(in the rows, 128 means zero)
One turn or mirror swaps these rows in pairs. Which row does each one swap with?
The rows were stretched afterwards, more along some directions than others.
mamim: [147 137 125 120 128  74 150 137 126 127 133 100 148 117 136 127 158 178
 156 135 127]
Mos: [141 139 105  90 128 117 117 175 130 160 132 143  96 112 132 140 160 146
 128 128  60]
Neruf: [132 141 127 113 142 111 123 164 131 141 131 145  91 122 124 141 164 133
 136 130  75]
nat: [113  92  81 125  86 121 123 161 142 125 123 106 119 126 107 141 130 125
 113 107 112]
nagid: [117 103 102 126  76 122 151 135 138 138 137  97 140 108 145 147 136 127
 138  99 122]
Babap: [137 124 107 119 116 116 121 118 116 110 102 168 127 141 137 107 144 133
 105 100 122]
gudup: [134 130 100 129 116 119 131 103 126 101 115 153 132 137 146 111 143 125
 110 100 110]
mem: [135 136 134 100 133 109 139  96 127  93 149 166 109 109 101 135 136 157
 127 131 109]
vam: [133 106 130 137 124 161 120 117 133 116 131 135 111 116 125 158 136 117
 125 126 114]
zok: [138 114 116 134 102 131 114 170 138 154 118  95 108 125 139 127 183 130
 133 121 123]
disif: [147 147 120 120 134  69 142 135 133 123 143 100 136 123 142 123 182 165
 151 130 112]
Roron: [ 99 113 105 133 123 133 127 175 107 151 134 114 122 141 112 136 119 144
 145 117  86]
viv: [122 127  92 115 102 109 117  84 139  94 132 122 137 139 141  99 164 133
 122  99 119]
Gogi: [150 113 113 109  99 124  98 152 144 147 109  96 125 131 149 131 198 127
 124 127 134]
tevod: [102 109 108 147 111 125 134 182 106 147 143 118 108 132 129 138 108 126
 143 111  81]
vege: [110 136 125 113 115 118 130 104 124 116 154 146 142 125 125 140 120 183
 146 106  95]
Bobug: [147 142 139 108 131 103 141  97 112 105 145 168 123 110 122 132 139 174
 137 129 114]
vuz: [130  99 108 144  79 114 141 133 118 131 130 129 138 140 149 119 138 130
 117 114 148]
nutob: [127 106 109 139  86 119 150 128 114 131 127 135 144 141 139 126 119 132
 122 133 140]
Tev: [147 116 129 111 135 156 110 118 138 122 130 133 121 117 124 149 156 129
 123 137 117]
famok: [129 145 131 114 144 106 149  96 121 107 144 166 122 108 108 139 139 161
 127 142 103]
Deza: [135 135 100 121 106 119 113 104 115 105 120 171 126 142 148  99 131 135
 106  88 113]
voz: [122 104 109 139  90 131 139 126 119 138 122 131 149 133 159 120 133 125
 122 113 147]
mebe: [138 142 111 102 131 100 125 163 133 143 130 148 107 129 116 128 161 162
 141 125  91]
sesap: [126 107 130 124 114 172 114 112 122 104 125 140 116 117 126 157 116 127
 128 130 108]
kevan: [111 130 105 137 107 122 129 178 111 168 144 108 115 117 131 126 110 141
 134 115  92]
Fel: [104  89  93 126  78 118 146 156 129 141 132  97 129 132 136 158 129 124
 131 115 108]
Bilof: [137 132 104 116 112 116 132 106 118 111 131 158 139 151 153 107 142 146
 116  98  99]
Suzeg: [137 133 141 125 133  83 152 150 129 133 143 102 124 114 130 143 161 177
 162 122 109]
panab: [134 149 119 130 142  82 153 129 129 129 146  97 136 117 134 118 183 180
 153 121  98]
movu: [105 129 104 106 124 129 130 122 134 130 148 132 129 110 112 149 127 172
 142 106  70]
muler: [123 105 129 123 122 173 107 108 124 104 129 143 120 133 122 149 126 129
 126 115 103]
vubu: [131 132 103 136 114 112 131 101 114 107 110 166 126 143 143 101 145 135
 102  90 115]
mavu: [142 146 146 108 128 105 138  82 113 103 146 165 142 126 131 135 136 172
 136 145 117]
Zafe: [118 136 116 101 139 123 113 116 135 123 137 134 143 117 123 150 147 166
 134 119  84]
mavap: [116 138 110 105 105 110 129 116 125 122 159 136 122 112 117 139 127 178
 144 102  89]
monet: [148 107 118 122 116 135 103 147 134 146 100 109 112 137 148 133 201 119
 125 134 113]
tek: [127 128 113 100 138 123 116 166 136 140 123 150  94 122 101 148 153 134
 134 124  80]
lami: [104 114 129  97 100 135 127 116 116 111 148 146 113 113 106 158 109 152
 140  96  83]
lok: [108  98  94 130  76 121 140 144 137 123 135 104 121 121 122 151 112 117
 118 128 117]
Zat: [ 85  93 107 131 123 159 126 121 131 111 126 137 124 136 115 151 114 115
 147 106  92]
lepop: [115 128 113 115 126 120 126 160 101 158 145 121 142 140 127 129 110 161
 144 128  87]
geda: [140 136 104 122 138 116 118 154 129 149 114 154 101 131 133 119 174 132
 131 115  80]
zavu: [144 113 119 105 102 132  99 164 135 154 118  98 119 133 146 145 178 127
 126 153 121]
Bot: [128 100 124 121 130 163 121 115 138 112 122 125 121 125 119 160 144 124
 126 133 114]
lat: [112  91  90 122  71 121 125 149 134 129 129 102 125 127 141 145 129 125
 122 105 106]
segus: [146 102 115 105  97 136 108 178 135 161 117  99 111 121 144 145 183 147
 135 124 106]
Pimev: [131 104 102 131  95 119 149 137 110 147 126 128 145 140 152 123 139 129
 117 126 130]

lat swaps with movu
monet swaps with geda
lami swaps with nagid
mavu swaps with nutob
tevod swaps with panab

